In the rows, 128 means zero.
A state moves one step at a time under one of 7 hidden systems, and each row is a state written as 18 numbers. Each run below is a few steps of one system.
gikip, seq 1 (11 x 18):
[[162 107 101 137 129 128 173 125  82 125 119 148 128 123 160 140  79  73]
 [163 138 126 104 149  65 147 138 141  93 136  98 170  84 146 125 137 122]
 [ 79 125 168 101  85  99 123 127 139 120 139 184 159 105 137 123 160 145]
 [120 107 171  74 144 163 123 116 119 142  98 111 101 148 115  96 168 169]
 [112 149  74 143 143 150  92 137 148 152 152 129  90 159  98 141 130 182]
 [114 115 110 160 135 165 150 169 114 130 108 139  84 166 144 139  85  71]
 [174 154 117 138 164 113 101 137 130 118 118  70 167 104 160 129  96  89]
 [ 95 121 147 140  80 103 151 107 113 138 150 150 187  76 147 158 116 119]
 [145  97 196  85 133 120 153 102 116 127 121 101 119 104 100 104 189 113]
 [129 142 118 149 125 119  93  95 169 131 160 148 105 147  98  96 151 205]
 [118 112 129 137 133 168 155 128 119 131  79 176  75 195 115 149 103 122]]
kud, seq 2:
[[ 97 131  73 173 140 167  96 115  99 151 177 182 119 126 137 130  97 147]
 [137 103 132  89 155 140 225 152 107 121  91  98  97 154 153 144 143 127]
 [168 167 100 155 151  76  69 156 160  98 147 120 152 107 129 129 115  67]
 [ 85  91 159 120  64 105 175  74 102 152 130 133 169 112 156 135  84 173]
 [178 144 150  72 165 135  80 130 132 124 101  95 106 109  59 108 205 123]
 [ 62 125 103 187  92 149 109 148 157 119 204 202 109 131 145 115 102 152]
 [141 118 186  83 157 162 193 125 120 134  35 105 107 193 157 158 147 127]
 [163 180  46 172 165 110  25 151 118 129 153 123 140 106 125 111  94  87]
 [ 61  63 146 119  79 122 252 109  91 145 135 108 148 107 154 160  88 173]
 [209 163 166  90 183  91  65 146 157 106 101  76 121 109  78 101 229  62]
 [ 71 120 108 209  37 134 111  96 154 140 209 206 142 119 151 110  56 181]]
Mogek, seq 3 (11 x 18):
[[120 117 125  97 116  89 176 156 114 115 120 146 126 109 113 155 150  96]
 [136 125 153 104 125 115 107 133 143 106 154 118 152  82 146  77 143 148]
 [ 90 142 162 125 122 136 109 101 151 144 116 151 148 153 131 163 146 163]
 [141 131 110  91 141 177  98 145 113 154 131 121 100 128 112 143 139 113]
 [106 121  98 160 147 146 148 155 139 110 136 117 103 148 149 105  88 161]
 [109 132 158 151 136 101 138 144 119 128  85 111 132 148 131 137 134  66]
 [162 124 115 132 117 116 107  88  95 153 142  99 155  87 136 102 101 127]
 [113 116 141 143 122 117 188  99 137 135 139 133 126 131 105 168 150 159]
 [166 124 141 103 123 130 104 138 142 125 156 140  95 119 109 102 169  86]
 [135 127 132 139 126 149 119 109 147 108 115 163 127 148 151  98  89 182]
 [125 152 127 104 168 111 126 143 114 127  80 138 129 162 119 178 154 100]]
mos, seq 4 (11 x 18):
[[120 118 126 113 142 192  95 137 112 123 103 161 132 131 127 172  52 100]
 [122 132  94 128 167  99 127 130  88 157 152  66 126 130 170  86 155 126]
 [119 135 150 151  80 108 149 144 178 124 116 102 133 113  77 184 120 105]
 [111 115 168 151 183 162  88  97  97 107 143 171 150  99 134 101 138 109]
 [167 137 124 124  91 104 155  81 142 168 131  90 121 142 141 109 156 184]
 [138 116 104 129 140 167 135 142 139 105 128 176  93 132  79 172  84 123]
 [123 125 118 130 169  89 128 137 105 115 139 138 112 157 181  62 152 116]
 [143 139 144 103  65  89 151 133 154 134  81 113 151 137 123 166 105 117]
 [107 122 124 101 179 162  92 137  84 114 138 153 156  82 120 140 123 114]
 [115 136 135 118 114 106 153 137 148 151 146  71 120 128 143  96 185 168]
 [115 122 159 139 107 178 110 137 168 117 110 151 113 138  88 167  99 119]]
merag, seq 5 (11 x 18):
[[177 125 115 140  87  60 155 118 135 143 133 100 118 154 173 100 107  73]
 [130  98 171  95 145  89 144 113 140  71 114 154 150 106  84 166  92 108]
 [114 114 119  92 159  90 115  86  61 150 137 156 131 127 131  85 172 164]
 [119 149 113 106  75 118 145 187 166 119  90 140 106 136  97 112 159 175]
 [107 132 146 126 198 201 108 154 148 100 155 155 108 139 141 135 153 131]
 [124 149 108 125 102 135 114 144 119 175 109  96 130 168 208 117 103 115]
 [118 120 129 121 130 142 144 143 140 120 121  89 145  98  91 204  79 104]
 [112 117 127 154 146 108 108  79  78 162 182 121 148  91 134 112 145 100]
 [139 141 162 153  57  87 146 114 156 141  86 114 144 120 103 114 144 139]
 [169 115 151 134 181 172 108  84 139 101 139 161 110 122  85 124 134 149]
 [152 123  91 139 111 114 151 121 115 147 129 144  88 179 182  74 115 148]]
nevip, seq 6 (11 x 18):
[[ 99 125 129 139 102 106 117 111  86 145 100 156 142 115 115 103 124 142]
 [158 135 117 126 154 163 150 122 112 121 112 132 141  92 112 134 142 161]
 [138 158 119 126 144 124 118 141 158 128 160 145 128 131 151 142 176 121]
 [124 115 162 102  99 140 145 135 160 123 125 129 121 150 159 133 112 124]
 [124 120 129 119 163 122  95 108 113 134 115  99 122 151 118 135  91 121]
 [ 91 121 106 138 105 115 135 134 100 151 144 128 124 114 124 112 124 139]
 [145 128 145 145 142 150 148 144 129 111 100 113 129 101 106 119 144 117]
 [139 152 136 148 133 114  97 101 139 139 139 153 143 135 143 132 148 121]
 [139 111 138  99 102 142 167 112 130 143 129 131 116 138 141 141 122 144]
 [151 131 109 119 172 116 104 138 131 115 132 112 108 138 117 126 115 112]
 [ 81 121 132 144 101 103 140 140 131 128 138 152 126 138 141 116 125 136]]
nevip, seq 7 (11 x 18):
[[ 86 111 166 112 128  99  87 143 123  97  89 145 139 132 109 102  92 107]
 [ 85 125 129 130 150 136 112  96  87 144 105 126 159 111 111 123 120 188]
 [137 155 105 115 133 172 125 153 118 153 138 114 131  89 117 140 174 148]
 [145 142 149 152 127 165 130 147 176 116 161 127 125 122 169 121 142 103]
 [128 125 163 133 117 119 134  96 142 151 108 105 123 174 153 149 113 100]
 [148 106 105 114 109 108 113  96  93 152 139 119 116 125 111 124  80 110]
 [122 111 108 156 146 106 170 132 116 111 141 121 110 110 101 110 134 142]
 [137 150 141 135 128 110 120 144 143 114  90 154 127 128 101 122 171 114]
 [137 129 142 115 126 144 114 101 136 120 127 177 142 133 154 127 116 155]
 [123 131 111  90 158 137 145 132 122 139 125 107 120 152 143 158 133 153]
 [111 130 115 108 122 122 106 172 135 121 149 123 125 116 139 120 116 105]]
mos, seq 8 (11 x 18):
[[ 98 130 172 116 162 114  88 126 104 123  94 131 135 119  68 126 178 105]
 [123 149 131 140  71 150 106 131 146 143 142 148 153  93 155  88 139 177]
 [144 126 137 135 167 197 173 122 130 135  93 118 101 161 129 164 138 151]
 [160 141  91 127 128 116  72 139 146 138 175 135  84 157 140  98 118  91]
 [102  99 141 154 113  99 201 127 126 112 119 112 150 133 168 147  71 121]
 [148 133 150 102 175  95  74  97  93 133  93 115 142 120  68 145 151  83]
 [105 137 101 135  75 117 134 134 133 133 181 149 164  67 143 105 133 182]
 [128 115 177 122 175 175 185 129 136 106  73 122  97 152  94 151 173 144]
 [154 156 102 114 102 128  31 132 158 139 165 172 101 155 148  82 117 126]
 [102  97 122 141 115 143 237 134 106 134 109 105 135 150 193 151  73 143]
 [164 145 124 100 186  94  49 130 114 127  97  95 110 140  60 142 145  55]]
merag, seq 9, 11 rows:
[[103 125 144  97  74 126 135 145 142 144 111 130 125 138 121 146 122 136]
 [108 116 143 127 179 162 110 124 125 122 143 101 121 118 101 126 135 143]
 [113 149 106 167 104 115 106 129 128 159 125 129 120 154 149 112 116 130]
 [144 126 148 148 137 157 155 137 135 112  95 116 132 115 111 154 119 101]
 [163 134 111 132 154 117 109  93 111 137 162 129 143 110 151 114 122 121]
 [130 119 137 120  75  98 172 122 135 139 112 139 125 137 124 144 123 126]
 [141 109 154 104 176 132 115 118 128 101 139 124 115 113  90 114 148 127]
 [106 136 112 130 108 103 113 125 128 142 129 157 119 163 161  95 120 163]
 [125 129 141 117 148 155 158 161 135 115  82 116 111 139 104 155 138 121]
 [132 139  98 123 160 137  85 136 114 127 167 133 137 110 160 106 117 125]
 [100 133 140 134  81 114 173 137 136 151 105 120 143 139 149 166 126 122]]
kud, seq 10, 11 rows:
[[119 134 125 133 138 186 141 145 156 129 145  94 136 112 141 157 108 159]
 [114 123 142 121 139 122 123 121 125 160 151  91 112 155 151 142 145  85]
 [149 109 129 164 113 120 133 111 132 126 130 101 104 131 115  95  83 117]
 [124 121 146 152 164 108 145  82 115 127 123 125 135 130  85 162 146 130]
 [158 129 111 131 118 113 133 122  99 138 134 168 109 122 131  89 160 110]
 [154 129 125 119 133 141 160 132 158  94 125 153 133 118 132 143 111 163]
 [123 144 127  83 144 105  99 125 123 138 128 151 142 145 148 154 144 116]
 [120 115 115 104  99 131 120 153 122 125 121 127 120 121 140  93  83 146]
 [ 87 134 153 119 160 134 124 144 142 116 107  99 145 124 104 161 141 140]
 [106 138 130 150 107 130 105 143 114 159 129 124 123 130 147  95 148 100]
 [146 119 143 153 126 173 160 118 144 127 115  96 123 118 124 129 109 153]]
mutu, seq 11 (11 x 18):
[[120 137  72 131 136 135 131 160 151 125 168 156  94 153 136 156 111 135]
 [100 110 153 126 153 122 170 155 115 119  86  91 107 161 140 128 126  96]
 [128 152 126 119 121  88  61 135 128 123 108 118 169 112 133 114 100 112]
 [ 82 113 139 150  95 147 165 109 105 150 141 136 153  90 121 144 126 154]
 [177 131 148 114 155 127 114 112 131 134 144  95 111 106  97 100 193 116]
 [130 134 123 159 105 143 113 123 183 117 162 182 100 164 139 140  96 133]
 [137 105 143 106 164 149 169 109  86 137  68 108 109 163 122 144 117 123]
 [144 158  63 119 142  80  75 154 117 123 140 130 141 119 145 103 105 127]
 [ 73 110 153 158  94 120 213 144 130 123 119 134 146 115 144 152 133 132]
 [169 132 177  74 153 115  71 114 122 123 118 105 146  98 117  94 174  97]
 [ 95 137 113 152  81 159 107 116 171 139 178 177 125 141 141 148  97 186]]
gikip, seq 12 (11 x 18):
[[165 130 130 140 129 150 135 103 149 129 133 127 125 136 130 159  99 123]
 [143 112 121 120 142  98 134  97 109 131 149 143 127 134 138 141 109 104]
 [135 115 128 112 120  88 149 130 126 109 118 124 132 119 127 109 112 136]
 [111 135 142 112 143 115 113 139 129 109 107 152 143 117 109 123 152 145]
 [119 135 125 113 125 144 126 136 116 148 114 138 118 142 145 105 155 154]
 [128 134 116 115 134 163 135 151 148 130 131 115 109 137 124 146 128 141]
 [111 129 122 138 142 135 112 136 132 135 152 127 118 140 144 138 116 101]
 [124 120 139 138 116 123 135 123 124 135 116  94 139 122 144 126  96 112]
 [129 127 143 133 135 118 120 110 122 129 131 117 151  97  99 140 133 120]
 [129 120 140 142 120 117 147 105 114 140 132 138 122 126 127 108 156 129]
 [157 131 139 125 130 135 135 120 153 118 113 128 111 140 112 125 138 144]]
Mogek, seq 13 (11 x 18):
[[107  98 112 123 121 140 148 132 117 126 139 148  92 149 138 115  87 141]
 [129 135 143 129 148 103 137 150 126 115  77  99 121 142 113 110 150 115]
 [127 137 115 151 126 110  94 107 103 138 139 145 155  98 129 114 113 121]
 [129 124 143 124 122 152 182 117 121 143 116 126 140 118 140 155 152 141]
 [153 137 122 117 137 116 105 137 163 121 169 113 114 121 116 128 145 113]
 [107 102 150 128 106 147 131 111 132 124 128 165 117 148 146 117  89 142]
 [145 143 131 103 164 117 124 133 118 133  79  99 119 150 110 135 154 123]
 [113 130  82 144 121 115 105 136 112 129 157 152 132 105 126 117  95 135]
 [107 119 169 129 134 147 186 141 126 121  95 118 136 126 148 142 157 122]
 [158 151 121 126 136 103  74 119 149 140 160  98 136 118 128 115 139 111]
 [ 96 100 143 137  96 160 156  97 121 138 132 163 126 135 131 151  85 155]]
mutu, seq 14 (11 x 18):
[[189 115 116  83 128 153 169 111 135 140 126 143  81 177 149 162 113 123]
 [118 116  86  84 181  90 125 156 120  95 132 128 109 162 149 131  78 135]
 [ 61 139 122 121 106  71 153 170 117 131  84 122 145 145 143 128 133 139]
 [111 133 165 101 112 134 101 162 121 113 104 115 170  60 109 104 152 115]
 [100 142 158 158 125 172  96 104 153 146 167 137 150 106 139 129 160 159]
 [161 127 142 124 121 184 136 109 138 163 137 105  86 142  97 160 157 113]
 [150 117  98 147 171 138  98 124 138 114 156 123  88 155 121 123  72 107]
 [110 122 115 170 127  86 169 112 104 141  85 114 123 175 137 138  93 120]
 [163 125 119 104 118  82 122 132  90 114 101 125 157  78 115  96 116  95]
 [108 125 142 145 112 109 148 110 142 114 162 164 161 102 163 106 142 172]
 [157 129 165  77 119 142 151 116 141 140 112 137 115 129 112 143 197 132]]

Which system made each run below?
seq 15 (2 x 18):
[[ 86 122 115  99 133  92  98 163  97 142  87 114  91 160  91  89 143 124]
 [ 95 161 123 161  81 132 116 181 139 128  87 133 166 107 149 116 107 137]]
  mos
seq 16 (2 x 18):
[[158 151 128  93 106 127  84 145 114 138  97 184 127 118 104 141 158  74]
 [107 107 123 140 137 192 148 134 130 118 160 124 127 119 183  96  80 177]]
  mutu
seq 17 (2 x 18):
[[151 124 150  85 131 153 137 127 126 146 115 138 103 167 176 116 157 115]
 [130 139  94  88 139 135 110 156 154 113 133 115 132 137 141 156  80 158]]
  mutu
seq 18:
[[157 136 111 154  72 109 125 102 149 142 136 163 111 150 134 122 100 137]
 [151  97 159 128 165 145 181 121 126  97 113 125  99 133 114 131 130 110]]
  merag
seq 19 (2 x 18):
[[105 115 123  95 121 120 113 139 126 115 149 170 137 110 118 147 102 118]
 [105 121 149  88 144 138 142 145 125 126 110 110 133 132 157 107 150 155]]
  Mogek
seq 20, 2 rows:
[[ 98 105 168  84 159 109 107  91  96 134 137  93 164 106 138 114 136 147]
 [ 83 126 124 133  87 109 134 125 125 158 131 117 112 122  73 123 155 174]]
  gikip
seq 21 (2 x 18):
[[109 116  99 146 133 123 162 157 144  80 152 161 135  91 109 140  89 160]
 [115 131 178 123 160 109 147 119 103 140  93 125 125 153 152 104 207 103]]
  mutu
seq 22 (2 x 18):
[[104 161 122 126  95 153  93 159 151 126  67 163 154 155 169 116  91 180]
 [101 143 123 109 208 150 112 153  93 129  95  94 159 121 124 197 131  92]]
  Mogek
seq 23, 2 rows:
[[120 110 158 122  53  82 149 113 133 151 116  93 136 121 132  90 120 142]
 [130 121 168 132 157 127  94  75 129 127 127 124 134 104  47 141 158 142]]
  Mogek
seq 24:
[[104 125 129 106 165 147 132 147 110 122 119 158 123 156 159 143 134 115]
 [130 147 103 112 114 119 119 168 135 135 111  91 138 123 152 120 109 131]]
  Mogek
seq 25, 2 rows:
[[ 70  98 137 104 169 120 118 157 130  91 134 138 112 141  97 154  92 115]
 [ 96 143 117 139 138  97  88 145  88 149  89  98 136 137 136  84 126 116]]
  gikip
seq 26:
[[ 82 118 128 106 149  86 153 125  90 142 147 125 132 112 123 114 191 147]
 [161 142 145 129  78 132 136 170 178 105 113 145 111 117 116  99 149 114]]
  kud
seq 27:
[[111 106 125 115 133 189 126 131 143 145 138 121  58 167  78 145 122 153]
 [111 123 108 182 133 129 102 149 133 122 132 135  86 174 155  66  81 119]]
  mos
seq 28:
[[116 106 147 100  89 125 138 157 123 121 106 117 112  82  48 106 147 135]
 [110 135 146 164 187 141  93 108 124 111 151 152 127 126 127  78 178 161]]
  Mogek
